128 stands for zero in the data rows.
Here are some numbered points:
[176 194  82  90  96  77  78 194 164 193 122 175] 0
[149 108 129  87 157 105 147 184 161 109  98  97] 1
[140 128 119 112 163 112 143 140 169 116 121 106] 2
[ 88 119 176 151 142 121 169 174 130  84 102  87] 3
[139 142 174 132 136 149 145 154 149 145 120 100] 4
[ 74 151 172 119 136 180 158 130 150  88  87 139] 5
[117  98 151  77 104 148 126 152 150  98 119  97] 6
[155 119  93 132 107 120  79  89  93  80 145 175] 7
[181  98 108 151 125 105  72 130 161 152  98 150] 8
[127  76 129 141 147  94  94 130 172 120  98  64] 9
[150 130 155 107 126 146 113 102  76 102  83 173] 10
[149 108  65  77 147 126 136  77  97 184 141 118] 11
[123 168 165 184 110 166  93  80  82 119 123 158] 12
[138 140 108  87 115 105 147 184 129 162 141 129] 13
[101 119 110 109  77 158 122 136 135  93 163 169] 14
[106 184 150 175  83 153 178 171 164 165 130 130] 15
[149 172  87  77 115 169 158  77 118 162  87 129] 16
[116 126  95 132  94 129 164 105 177 113 128 143] 17
[120  89  75 104  95 120 126 154 122 128 159 147] 18
[ 95  76  97  87 104  73  83 162  65  77 162 182] 19
[ 95 157 181 175 134  88 127 161 139 133 177 107] 20
[135 130 127 120 170 115 153 147 166 118 119  95] 21
[138 151 161 109 168 180 147  98  97 173 130 118] 22
[149  76 183 109 179 148 147 109 118 162 173 150] 23
[145 109 119  82 101  92 132 107 130 175 133 127] 24
[ 95  87 140  66 136  62  94 184 118 152 109  75] 25
[ 95  87 129 151 157  94 104 162  97 130  77  75] 26
[155 120 123 119 140 139 117 104  96  84  92 101] 27
[ 95 162  76 162  83 105 147 162 161  88 109  75] 28
[121 151 101 108 102 152 157 118 159 118  97 144] 29
[138  98 119 130 168 148 126  88 108 141 130 171] 30
[131 148  96 100 114 147 155 125 154 123  89 131] 31
[170 151  76  87  93 115 104 184 129 120  87  97] 32
[171  80 181 160 166 152 148 156 139 134 126 119] 33
[127 162 151  98 157 158 179  77 129  98 151 150] 34
[ 83 140 153 138 143 103  84 112 135 119 156 170] 35
[ 84 122 123 146 117  88 118 107 131 147 109 136] 36
[170 151 183 183 189 115 104 162 140 130  77  64] 37
[127 172 172 194 115 180  83  77  76 109 119 171] 38
[ 96 108 161 177 154 167  87 154  96 105 163 184] 39
[ 63 151  97 162 168 158 179 120 161 130 109 129] 40
[113 117  91 142 148 102  75 155 130 128 189 135] 41
[138 162 172 109 115 126 147  88 140 162 151 139] 42
[170 172 119 109 147  94 147 152 118 109 151 150] 43
[138 194 129 194  83  94 179 184 140 152 119 139] 44
[ 63 130  97 151  93 137 136 162 108 162 173  75] 45
[123 154 118 175  74 148  83  98 119  77 183 143] 46
[ 88 143 114 162 103 119  90 106 137 106 153 168] 47
[ 81 128 121 105 174  69 143  98 127 102 131 101] 48
[ 85  98 161  87 147 115 115 120 118 130 151  97] 49
[ 88 105  96  78 141 138 176 139 147 134 123  93] 50
[ 85 130  76 130 157  94 115 141 118 173 130  86] 51
[104  98  96  80 128  75  68 124  73 172 179 130] 52
[117  76  97  66  83  73 104 194 118 173 109  75] 53
[113  76 138 141 150 166 115 131  74  84 193 186] 54
[149 151 129 151 157  83  94  66 118 130  77 129] 55
[160 124  98 125 107 125  87 104 103  83 151 169] 56
[117 162 140 141 115 126 126  98 118 152 130 150] 57
[ 63 130 161 130 157 105  72 109 140 109 173 182] 58
[ 95  87  97 119 125  73 136 109 140 141 151  97] 59
[138 162  87 141  72 158 158 130 118 141 119  97] 60
[ 87 110 172  96 172  65 111 136 118 122 181  87] 61
[159 183 151 151  61  94 126 173 193 173 141 118] 62
[107  92 128 156 144  96 111 166 110 140  80  90] 63
[ 95  76 161  98 189 190 179 141  97 120 141 107] 64
[113  99  84 113  65  86  81 139 148 146 168 147] 65
[ 74  87  76 141 179 158 147 173 161 130 119 129] 66
[104 170  70 110  92 156 164  87 139 106 106 118] 67
[152 126  93 114 156  82  93 152 118 144 110 101] 68
[146 168 147 143  74  99 127 166 186 165 134 111] 69
[ 95 151 140 151 147 158 126  98 140  88 119  86] 70
[156 120 115 111 118 171 150 158 166 168 105 134] 71
[110  90 116  91 145 171 109 136 121 149 155 109] 72
[170 140 193 194 179 105 115 162 140  98 162 161] 73
[141 108 121  96 147 106 145 169 163 109 103 100] 74
[170  76  76  98 189 158 126 141 161 162 141 129] 75
[104  87 170  78 124  75 138 127  85 138  96 146] 76
[138  87 140  87 157 105 104  88 118 109  87 118] 77
[192 194 140 194  61 180 179 162 118 141  98 171] 78
[ 95 172 183 130 189 158 179 162 172 130 119 118] 79
[159 140 119 141 125  83  94 141  97 162  77 139] 80
[160  78  78  96 179 148 121 143 161 154 134 122] 81
[159 151 161 119 168 169  62 120  97 130 173 182] 82
[149 151 119  98 125  83 147  77 129 141  77 118] 83
[144 126 154 120 129 166 147 128 128 117  96 110] 84
[181 108  76  98 147 169 158 194 161 173  98 182] 85
[146 103 102 114  96  95  93 148  87  98 146 113] 86
[150 117 175 129 126 148 130  66 120 157  98  80] 87
[101 113 124  88 126 148 178 133 142 126 107  91] 88
[169 111 133 125 136 144 163 178 136 162  79 132] 89
[150 161 173 179 147 143 136 168  96 161 111 125] 90
[161 153 133 168  88 150 180 111 131 137 113 139] 91
[159 140 129  98 168 115 136  77 161  88 119 150] 92
[ 97 105 165 123 150 146  93  98 172  82 118 147] 93
[117 140 140 109 168 180 158 141 150 120  98  86] 94
[100 167  69 107  90 156 164  84 137 104 105 129] 95
[ 72  69 139 161 106  64  63 121  85 159 191 175] 96
[ 96  97 121 178 134 113  81 102  88  86 170 164] 97
[ 86 140  97 137  95 148 136 141 115  94 143  91] 98
[192 172 119 151 115  94 136  66 140 194 151 193] 99
[149 194 140 141 168 137 147 130 150 162 141 161] 100
[159  96 148 110 165 139 137 121 111 133  76 155] 101
[138 119 129 130 104 158  83 141 118 141  98  86] 102
[ 85 130 108  77 125 105 104 130 150 120 119 150] 103
[127  76 129  77 179 137 136 141 140 130 141 182] 104
[ 74  98  97 183 115  83  94 130 140 120 173 107] 105
[149 162  65 119 115 169 115 141 118  98  87  86] 106
[130 110 120  88 165 153 143  84 149 142 123 156] 107
[138 131 127 173 172 154 149 157 139  95 109 174] 108
[ 91 118 115 171 144 110  81 113  76 110 156 120] 109
[ 96 149 166 146 126 160 128 116  91 116 175 113] 110
[149  98  87 141 136 115 104 152 118 130 130  97] 111
[104 125 172 141 152 164 169 116 115 133 146  84] 112
[ 63 194 151 119  83 126 126  66  86 162 130 171] 113
[111  94 100 155 156 139  74  86  68  89 164 152] 114
[147 105 142 129 152 156 139 118 118 145  74  68] 115
[ 63 162  97 183  61 115  94  98 129 173 141 171] 116
[149  87  76  87 115 115 190  98 140 173  66 129] 117
[ 90 157 149  92 150 134 164 152 152 111 101  97] 118
[112  82 130 134 140 171 118 120  94  94 181 189] 119
[ 95 162 151  87 147 105 115  98 108  88 183 161] 120
[ 74  98  76 194  72 148  72 152  65  88 194 161] 121
[117 130 161 119 179 158 158 109 140  98 173 118] 122
[129 131 129  93 151 121 132 119 113 105 120  85] 123
[106 140  97 173 125 169 115 109  76  98 183 171] 124
[170 140 140 119 104 137 179 130 161 162 109 118] 125
[138 162 129 130 115 126 126 120 161 120 130  86] 126
[162 108 134 142 107  89 149 140 110 151 176 182] 127
[ 85 151  87 151  83  62  94 120 118 109 194 107] 128
[142 154  97 119 111 115 132 126 159  99 131 126] 129
[153 121 174 139 134  87 141 104 112 191 115 108] 130
[149 119  97 173 104  94  62 130  76  88 173 193] 131
[149  87 151 119 168 148 136 162 129 109 141 129] 132
[161 123 176 131 119 144 127 121 115 148  80 114] 133
[127 172 172 130 115 158 158  77 140  98  87  86] 134
[192 162 183 151  83 148 115 162 108 194  77 171] 135
[172 152 140 139 181 129 170 167 165 164 111 120] 136
[132  86 134  83 174 132 128 136 128 125 141 180] 137
[159  76  65 119  72 137 104 141 150  88 151 171] 138
[ 95 108 193 162 157 180 158 173 118 141 162  97] 139
[169 166  90 138  79 150 182 148 174 153  98 118] 140
[ 74 130  87 141  93 158 136 141 118  77 151  86] 141
[176 139 182 152 161 122 111 166 126 112 107  90] 142
[ 95  85 129  99 115 113 147 106  97 185 125 143] 143
[106  98 119  98 179 190 147 120 161 109 109  97] 144
[102 106 104  80 131  79  77 124  76 174 179 132] 145
[106 140 172  87 147 180 126 184 161 120  98 129] 146
[182 160 165 150  83 141 120 159 119 188  87 161] 147
[183  75  96 142  88  99  83 103  92  95 133 153] 148
[192  76  97 173  83 115  94 141  65  98 109 182] 149
[149 194 172 162 115 137 158 194 182 184  98 129] 150
[159 151 140 173  93 158 190 109 140 130 119 139] 151
[ 95  66 108 183  72 148  94  98  76  88 194 193] 152
Which three points above are nearest to each new point by angle? Their numbers follow each, nearest first.
[106 130 151  77 168 126 158  77  76  98  87  75] 123 27 77
[164 105 123 142 103  73 139 157 115 154 170 169] 127 96 65
[162 164  83 106 100 115  98 114 159 180  92 172] 0 99 8
[133 155  97 144  83 160 159 124 113 133 116 101] 60 67 140
[181 194  65  77  83  62  62 194 161 194 130 182] 0 13 32
[173  93 107 136  91  94  95 102 100 102 136 140] 148 7 149
[140 151 155 105 155 180 152 112 105 176 125 124] 22 16 112
[158 134 114 137 127  95 105 136 107 157  88 141] 80 8 68
[132 142 130 162  87 132 116 116 123 108 146 146] 46 47 152
[156 117 167 131 133  85 144 107 115 193 109 108] 130 87 133
[143  92  96  76 167  90  90 106 113 102 124 101] 77 123 68
[153 135 122 142 124  90 100 149 112 151  83 133] 80 68 8
[ 90 143 129 159 100 115 102 109 145 116 142 160] 47 116 35
[104 103 167 127 147 136  88 102 177  85 119 147] 93 58 35
[136 139 111  94 115 110 142 167 129 153 141 135] 13 0 53
[159 119 119 183  93  94  94 120  76 109 183 193] 131 152 7
[148  93 172 177 138  97 127 140  93  89 151 131] 73 97 33
[152 138 165 130 170 119 141 150  84  84 134 104] 142 123 132
[159 172 183 194 147 148 136 173  86 162  98 129] 90 135 147
[136  76 137 122 137  84 107 116 137 122 131  92] 9 59 77
[130  92 155 178 178  92  97 174 147  84 133 134] 73 142 132
[149 108 172 162 189  94  94 120  97 130 173 161] 73 82 23
[ 95 130 172 151 147 169 179 109 118 141 151  64] 112 139 110
[ 95 162 151  87 147 137 168 152 150 109  98  97] 118 94 79
[181  76 183 162 168 158 158 162 150 130 119 107] 33 132 142
[138 119 119 173 179 148 147 152 129  77 109 182] 108 73 39
[106 131  92 125  89 123 162  97 167 115 137 144] 17 95 67
[173 181 145 178  79 161 168 159 118 136 113 158] 78 91 151
[113  75 102  69  89  78 111 181 115 175 112  85] 53 25 13
[159  98 140  98 168 148 147 120 108 141  66 150] 101 89 10
[170 172  76  98  93 105  83 109 161 194  77 182] 0 99 8
[100 122 184 153 148 125 168 180 136  91  91  75] 3 118 4
[127 130 183  98 157 169 126  88  86 152 173 107] 22 23 110
[ 97 158 157  89 150 143 172 148 150 112 106 105] 118 79 94
[110 174 146 158  77 161 143 131 166 156 104 120] 15 150 140
[ 90 130 121  90 134 110 108 125 145 125 119 140] 103 58 48
[149 103 106 119  97  90  86 144  87  89 150 111] 86 148 19
[121 141 148 155 164 120 138  87 129 133  87 115] 55 87 134
[138  87 161 183 189  83  94 184 150  77 141 139] 73 132 142
[138 108 108  77 168 158 136  66 150 152 130 171] 107 30 104
[149 108 193 141 136 158 136  66 118 152  98  75] 87 133 115
[127 140 119 162  72 137 126 109 118  98 141 139] 46 152 47
[127 140 129  98 157 126 136 109 118  98 109  75] 123 27 48
[114 101 103 164 159 139  84  99  70  96 154 147] 114 97 109
[147 121 101 163 114  97  77 134  92  93 165 178] 131 7 56
[160 115 143 144 151 151 140 133 145  85 124 162] 108 132 73
[ 97 110 180 154 144 176 151 168 122 133 164 110] 139 112 64
[ 63  66 151 173 115  62  62 120  76 162 194 182] 96 97 109
[149 130 161 109 136 148 104  98  65  98  77 171] 10 101 27
[179  86 176 154 168 162 153 159 149 120 113 106] 33 132 142
[164 163 137 139 171 128 168 167 175 162 123 126] 136 150 100
[107 115 164 123 143 144  93 110 184  95 119 161] 93 58 35
[150 146 114 101 119  97 145  90 127 138  77 116] 83 117 16
[104 125  88 122  91 116 152 103 164 130 140 138] 17 95 67
[127 151 161 162 179 115 136  77 129 141  87 118] 55 87 37
[181 183 108 109  61 115 147  88 129 173 109 182] 99 16 57
[148 116 165 132 139  95 149 102 125 180 110  95] 130 87 133
[ 78 157 110 177  71 120  99 102 127 168 131 161] 116 47 57
[162 129 140 123 111 142 169 129 148 149 122 129] 125 140 151
[144  85  79  87 113 109 175  97 131 173  69 129] 117 24 83
[160 102 136 121 143 127 117 116  89  77  87 106] 27 77 10
[164 127 112 183  88  96 102 111  85 119 170 188] 131 149 7
[155 136  93 122 152  97  98 153 123 148  93  89] 68 111 32
[ 82 112 115 169 152 113  84 120  89  98 160 115] 109 97 114
[ 87 117 119 110 106 160 156 116 116 128 109 103] 88 50 67
[176 163  88 143  74 158 190 144 182 161 103 121] 140 125 91
[143 153 158 114 171 171 150 108 108 171 128 118] 22 112 100
[127 162 108 183  61 148  83  98 108  77 194 139] 46 121 47
[125  90 106  78  83  89 116 186 125 163 107  82] 53 25 13
[159 159 122 107 143  91 137 158 117 111 143 138] 43 13 0
[132 150 139 105 151 150 163  85 119  97 153 155] 34 122 120
[ 74 130 129  98 179  62 158  88 129  98 119  97] 48 61 123
[170  87  87 151  72 148 136 173 150  88 141 118] 138 18 149
[ 87 121 136 111 172  67 153  98 122  95 126 103] 48 61 123
[152 192 148 142 161 137 142 127 139 164 141 157] 100 136 99
[ 92  88 158 101 176 185 173 134 105 120 137 104] 64 112 144
